Here are some points, one per row:
tensor([-0.967, -0.716,  0.824, -0.925,  0.258, -1.472, -1.538, -0.966, -0.635,  0.395,  0.151, -0.984, -0.427, -1.366,  1.945, -0.852, -1.614, -0.467,  0.555, -0.948,  1.401,  0.482,  0.100,  1.677])
tensor([ 1.407, -0.426, -1.757, -0.455,  1.374, -0.394,  0.232, -0.029,  1.811,  0.773, -1.035,  0.265,  0.522,  0.344, -1.318, -0.870,  2.553, -0.655, -0.243, -0.670, -0.626, -0.371, -0.088,  0.322])
tensor([-0.502,  0.451,  0.469,  2.549,  0.569,  0.396,  0.854,  1.141, -0.239,  0.402, -0.118,  2.029,  1.361, -1.336, -0.755, -0.110,  1.642,  0.354,  0.506, -2.207, -1.633, -0.115,  1.128, -1.251])
tensor([ 0.203, -0.652,  0.085, -3.286,  0.505, -0.361, -1.605, -0.132, -1.441,  0.101,  0.642,  0.765, -0.003,  0.656,  0.236, -0.500, -0.659, -0.996, -0.199, -0.520, -1.660,  0.670, -2.117,  2.464])
tensor([ 0.078,  1.746, -0.797,  1.144,  0.561,  0.641,  0.216, -0.534,  1.447, -0.058, -1.502,  1.035, -0.206, -1.299, -0.803,  1.800,  1.935,  0.583,  0.311, -0.747, -1.079,  1.883,  0.997, -0.826])
tensor([-0.520,  1.566, -0.523,  1.523,  0.273, -0.450,  1.174,  0.008,  0.868,  0.152, -1.229, -0.657, -1.366,  0.499,  1.315,  0.257,  1.505,  0.124,  0.181, -1.808, -0.616, -1.515,  0.342, -1.694])
tensor([-0.909,  0.400,  0.672,  0.738,  1.061,  0.674,  0.537, -1.463,  1.031, -0.625, -0.066,  1.877, -0.397, -1.512, -2.592, -0.790,  0.770, -0.170, -1.101,  0.536, -0.256,  0.926, -0.784, -1.193])
tensor([-0.314, -1.562, -1.830, -0.314, -0.313, -0.021, -1.174, -0.474,  0.933,  0.446, -0.129, -0.204,  0.298,  0.711, -0.420, -0.041,  1.153, -0.467, -0.913,  1.131, -0.356, -0.608, -1.203, -0.037])
tensor([ 0.980,  0.361,  0.906, -0.066, -0.097, -0.227,  0.564,  2.019, -0.448, -1.120,  1.924, -0.285, -0.208,  0.635,  2.378, -1.794, -0.052,  0.719,  2.335,  0.174, -1.210,  1.355,  0.374,  0.700])
tensor([ 0.981, -0.081, -2.093, -2.950, -1.782, -1.005, -0.989, -1.319, -1.143, -1.041, -0.138, -0.943,  0.010,  0.045, -0.001, -0.339, -2.175, -1.373, -1.941,  1.563,  0.840,  1.216, -0.215,  0.767])
tensor([-0.006,  0.945,  1.787,  0.026,  1.222,  0.012,  0.756, -0.592,  0.058, -1.073,  1.443, -0.067, -1.827,  0.882, -0.432, -0.562, -1.844,  0.875,  2.584, -1.693, -0.233, -0.285,  0.357,  0.306])
tensor([ 0.517,  1.278, -0.583,  0.544, -1.428, -0.209,  0.497, -0.469,  0.722,  1.914, -1.295,  1.928, -0.319, -2.044,  1.000,  0.006,  0.956, -2.300, -0.117, -0.476,  0.934, -0.834,  1.424, -0.327])
tensor([-0.081,  1.572, -0.576,  1.171, -1.326, -1.275,  1.072,  0.863,  1.025, -0.128,  1.358, -0.132, -0.383,  0.070, -0.624, -0.756,  0.127,  0.437,  0.509, -1.012,  0.649, -1.417, -1.491, -0.685])
tensor([-0.140, -0.899,  2.280,  1.530, -0.061, -0.018, -0.118,  1.541,  0.781, -0.246,  0.829,  0.093, -0.723,  0.668,  0.358,  1.112,  1.594, -0.666,  0.820, -0.870,  0.972, -0.300, -0.148, -0.910])
tensor([ 0.488, -0.663, -1.900, -0.088, -0.131, -0.399,  0.980, -0.129, -0.108,  0.253, -0.242,  0.435, -1.256, -0.071, -1.032, -2.073,  2.409, -0.105,  0.130,  0.065,  0.269,  0.512, -0.283, -0.721])
tensor([-0.908, -2.287,  1.153, -0.830, -0.787,  0.396, -0.614,  0.714, -0.704,  0.422, -0.667, -0.246,  0.200,  0.734,  0.524,  0.943, -0.713, -0.700,  0.176,  1.339, -0.485, -0.026, -0.790,  1.065])
tensor([-0.057, -0.425, -0.911,  2.196, -0.568, -0.865,  0.288, -0.879, -1.102,  0.355, -0.828, -1.657,  0.842, -0.571, -0.409,  0.100, -0.267,  0.390, -1.573,  1.088,  0.690,  1.636,  1.140, -1.743])
tensor([-1.685,  1.032,  1.443,  1.286,  1.391,  0.538, -0.967, -0.217,  0.363,  0.046,  1.478,  0.271, -0.264,  1.709,  1.393,  0.985,  1.085, -1.264,  1.029, -0.406, -0.044, -0.888, -1.264, -0.463])
tensor([-0.831,  0.253, -0.549, -0.635, -1.013, -0.052,  0.349,  0.986,  0.163, -0.401,  0.198, -1.834, -1.259,  0.213, -1.225,  0.009,  2.610,  0.706,  0.477, -0.563,  0.315, -0.301, -0.323,  0.842])
tensor([ 0.156, -0.498, -0.362,  1.401,  0.323, -1.374, -0.050, -0.204, -0.084,  1.894,  0.375,  0.195,  0.694,  1.200, -0.009,  0.694,  0.743, -0.424, -0.054,  1.471,  0.800, -1.791,  2.120, -0.828])
tensor([ 2.905, -0.652,  0.856,  0.747, -1.349,  0.397, -3.668, -1.001, -0.104,  0.451, -0.608, -0.199,  0.172,  0.078,  0.211, -1.152, -0.175, -0.401,  2.507, -1.932,  0.682, -0.463,  0.747,  0.325])
tensor([ 1.140,  0.066, -1.700, -1.986, -0.965,  0.616, -0.248,  1.250, -1.463,  0.664, -2.441,  1.334, -0.512,  0.030,  0.470,  0.863, -0.121, -0.403, -1.226,  1.133,  1.949,  0.786,  0.826, -0.558])
tensor([-0.593,  0.469, -0.364, -1.520, -0.013, -0.210,  1.320,  0.070, -0.176, -1.774,  0.236, -1.668, -0.316, -1.176, -0.042, -0.075, -1.156,  0.477,  0.053, -0.038,  1.732, -0.288,  0.868,  0.894])
tensor([ 0.354,  1.606, -0.763, -0.597, -1.028, -1.196,  0.438, -0.429,  1.010,  0.547, -1.113,  1.187,  0.145, -1.508,  0.070,  0.894,  2.888,  0.394, -0.109,  0.050, -0.951,  0.933, -0.376, -0.886])
tensor([-1.125,  0.999, -0.143,  0.688,  0.096,  1.494, -0.954,  0.626,  0.867, -0.146, -0.803,  0.118,  1.078, -0.626, -0.154,  1.447,  0.566, -0.572,  0.248, -1.313, -0.482,  1.048, -0.361,  1.493])
tensor([ 0.195,  0.499, -0.572, -1.344,  0.373, -0.479,  1.061, -2.052, -1.143, -1.148, -0.913,  0.717, -0.324, -0.144, -0.331, -1.384, -1.121, -0.506,  0.717, -0.738, -0.174, -1.721,  0.511,  1.870])
tensor([-2.022, -0.955, -0.139, -1.058, -0.695, -0.956,  0.310,  1.489, -0.691, -0.805,  0.828, -0.757, -0.385,  0.936,  0.240, -2.655,  2.322,  2.337,  0.904,  0.390,  1.169, -0.251, -0.505, -2.001])
tensor([-0.755,  0.463, -0.302,  1.862,  1.717,  0.183, -0.575,  0.757,  0.429, -2.110,  2.181,  0.698, -0.892, -0.004, -1.326,  1.671, -2.547, -1.099, -2.196,  0.941, -0.215,  0.578,  1.056,  1.411])
tensor([ 0.791,  0.603,  1.165,  0.011,  0.694,  0.069,  1.412,  1.080,  0.639,  0.025,  0.050, -0.407,  1.121,  0.575,  0.663,  0.488,  0.148, -0.311, -0.182, -0.313, -0.376, -0.720, -0.583,  0.036])
tensor([ 1.479,  0.795, -0.301, -0.125,  1.186, -0.755,  0.640, -2.100,  0.100,  0.305, -0.450, -0.380,  0.172,  1.061, -1.231, -0.381, -1.888, -0.814, -0.658, -2.317, -3.567,  1.500, -0.704,  1.196])
tensor([ 0.155, -0.987,  0.288, -3.612, -1.983, -0.656,  0.127, -0.831, -0.677, -1.426, -0.393, -1.340,  0.180,  0.276,  0.471,  0.762, -1.090, -0.074,  1.759, -0.119, -0.874,  1.279, -0.543,  1.191])
tensor([ 1.387, -1.083, -2.437, -0.729, -0.103, -0.742,  0.914, -1.760, -0.546,  0.100, -1.317,  0.089,  0.907, -0.784,  0.524, -0.301, -2.251, -0.939, -1.658,  0.176,  1.001, -0.150, -0.274,  2.081])
tensor([ 0.034, -0.534, -1.067, -0.419,  0.490, -0.180,  0.721, -2.020,  0.115,  0.886, -0.963, -0.262,  0.616, -0.542, -0.732,  0.915, -1.359, -0.863, -1.594,  1.034, -1.285,  0.707, -1.428,  0.629])
tensor([-0.314, -0.003, -0.154,  1.211,  2.522,  0.936, -1.335, -0.385,  0.925, -0.484, -0.160, -1.833,  0.774, -0.671, -0.743, -0.079, -1.687,  0.793, -0.446, -0.188, -1.124,  0.074,  0.038, -0.464])
tensor([ 0.384, -1.302,  1.655, -0.082, -0.017,  0.241, -0.397,  0.709, -0.150, -0.504, -0.306,  0.012, -0.044, -0.200, -0.079,  1.678, -1.268,  0.415, -1.133,  0.988,  0.989, -1.723,  0.403, -0.023])
tensor([-0.566, -0.964,  1.644, -1.681, -0.816, -0.522,  1.480,  1.026, -1.869,  0.018,  0.961,  0.200,  0.837,  0.783,  2.323,  0.720, -1.155,  0.903, -0.600,  1.078,  0.399, -1.266,  0.161,  0.293])
tensor([ 0.496,  0.321,  0.414,  1.019, -1.910,  0.607,  3.160,  1.023,  0.390,  0.609,  0.928, -0.583, -0.220,  0.211,  0.842,  1.302,  0.486, -0.026,  0.608, -0.319, -0.647, -0.173,  0.496,  0.207])
tensor([-0.613, -0.290, -0.614, -1.442,  1.586, -0.230, -1.044,  0.165, -0.055,  1.051,  0.383, -0.197, -1.069,  0.351, -0.640,  0.592,  0.527, -0.740, -1.711,  1.428,  0.172,  0.542, -0.039,  0.513])
tensor([-1.246, -2.967,  1.204,  2.291, -0.294,  2.347, -1.011, -0.716,  0.271, -0.361,  0.612,  0.748,  0.658, -0.118, -1.825, -0.475, -0.569, -0.167, -0.140,  0.013,  0.754, -1.068,  0.780, -1.795])
tensor([-0.740,  0.321,  2.837, -2.458, -1.156,  0.319, -0.619,  0.812, -2.335, -0.394,  1.792, -1.332, -0.216,  0.110,  1.067, -0.554, -1.075,  0.658, -0.553,  2.942,  0.391,  0.619, -1.301,  0.187])
tensor([-1.548, -0.343,  0.136,  2.884, -0.133,  0.796,  1.640,  0.990, -0.043,  0.016,  0.181,  2.224,  1.086, -0.026, -0.397, -1.144,  1.025,  1.776,  0.823,  0.603,  0.797,  1.174,  0.181, -2.126])
tensor([-0.847,  0.194,  1.780,  1.687,  0.134, -1.631,  1.309, -0.691, -0.366, -0.465,  1.662, -1.016,  0.676,  0.522, -0.036, -1.815,  0.254,  1.125,  0.617,  0.604,  0.087, -0.128, -0.451, -1.237])
These points spread out most along one direction. Take the direction at right angles to it along which they spread out most. Go by this last direction. For each point below, how far along it does it lie, from 0 to 99? 50 is the average, and the first point above lies past it. One standard deviation of the points above along it is 16.
tensor([-0.062,  0.442,  0.264,  0.444, -0.690,  1.082, -0.429,  0.716,  0.422, -0.869,  0.535,  0.471, -0.659, -0.830,  0.382, -0.260,  0.342, -0.144,  1.116, -0.461, -0.894, -0.669, -0.907,  0.837]) 56
tensor([ 1.192,  0.708, -1.269,  3.159,  1.432,  2.374,  1.083, -0.780,  1.091, -0.723, -0.921,  0.356, -0.632, -0.013, -1.391,  2.052, -2.449, -1.790, -1.691, -0.244, -0.879,  0.683,  0.732, -0.833]) 20
tensor([ 0.207,  1.236, -0.887,  0.044,  0.444,  0.139, -1.831,  0.071,  0.668,  1.022, -1.032,  0.002, -0.532,  0.688,  0.785,  1.014,  0.746, -0.486, -0.012, -0.379, -0.966, -0.038,  0.576, -1.835]) 38
tensor([-0.017,  0.909, -0.723, -0.456, -0.034,  1.064,  1.384, -1.252,  0.011, -0.466, -0.335, -0.444,  0.341,  0.951, -1.933,  0.497,  0.797,  0.351, -1.335, -0.030,  1.272,  0.760,  1.498, -0.558]) 38
tensor([ 1.442, -0.639, -1.588,  0.013, -0.330, -0.287,  1.598,  0.552, -1.008,  1.324, -0.778,  0.502,  0.537, -1.035,  0.365,  1.067, -0.560, -0.358, -1.376,  0.003,  0.739,  0.304, -0.727, -0.282]) 35
tensor([ 1.469,  0.570, -0.503, -0.085,  0.110,  0.331, -2.148,  0.308,  0.696, -0.773,  1.201, -0.261,  0.934, -1.502, -0.353, -0.331, -1.099,  0.863,  2.339,  0.784,  0.451,  0.430, -0.396,  1.475]) 53
tensor([ 1.945, -0.744,  0.569,  0.617,  0.245,  0.244, -1.761,  1.097,  0.013,  0.799,  0.515,  0.733, -0.357, -1.082,  2.298,  0.972,  0.172,  0.048,  0.079,  0.376,  2.817, -0.380,  0.128, -0.009]) 57
tensor([-1.552, -1.663,  0.586, -1.916,  0.015,  1.210, -0.417,  1.555, -0.382,  0.846,  0.746,  0.245, -1.811,  1.265,  2.329,  0.476,  0.634, -0.474,  0.505, -0.135, -0.865, -1.818, -1.165,  2.169]) 69
tensor([-0.919, -0.899,  0.020, -0.102,  1.690,  0.809, -0.312,  0.356,  0.991,  2.021, -0.721,  0.024, -0.204,  0.347, -0.640,  0.555, -0.066,  0.298,  0.242,  0.786, -1.306,  0.067, -0.467,  0.205]) 44
tensor([-1.878,  0.555,  2.966, -0.846, -0.351,  1.182,  0.148,  0.820,  0.263, -0.218,  0.974,  1.277, -0.390,  1.654,  1.896, -0.612,  0.164,  1.203, -0.753,  0.468,  0.700,  0.613, -1.629, -0.193]) 79
tensor([-0.101, -0.057, -0.367,  0.626, -1.256, -1.406, -0.569,  1.663, -0.803, -1.401, -1.241, -1.365,  1.030,  0.318,  0.114, -0.587, -0.145,  0.904,  0.071, -0.642,  0.082, -0.921,  0.562, -0.069]) 58
tensor([ 1.132,  1.047,  0.941,  0.336,  0.438, -1.071,  0.626,  0.562, -0.319,  1.429,  0.272, -0.563, -0.103, -0.468,  0.472, -0.199,  0.250,  0.036,  1.404, -0.295, -0.314, -0.853,  0.249, -1.702]) 58
tensor([-0.264,  1.511, -1.353,  0.714, -0.143, -0.924, -0.307, -2.775, -0.144, -0.676,  0.187, -0.182,  0.493,  0.599, -0.511, -1.241, -2.547,  1.110, -3.106,  0.029, -0.083, -0.130,  0.571,  0.628]) 34
tensor([ 0.951, -0.218,  1.189, -1.307,  0.455,  0.823, -2.073, -0.316, -1.065, -0.162,  1.066,  0.691, -0.688,  0.062, -0.886,  0.330, -0.387,  0.120,  1.436, -0.507, -1.067,  0.152,  1.387,  0.544]) 55
tensor([-0.390, -0.408, -1.010, -1.146, -0.390, -0.554, -0.136, -0.453,  1.141,  0.330, -1.962, -0.723,  2.309, -0.255, -1.802, -2.270,  1.637,  1.755,  1.580,  0.701,  1.216,  0.284,  0.811, -1.080]) 45
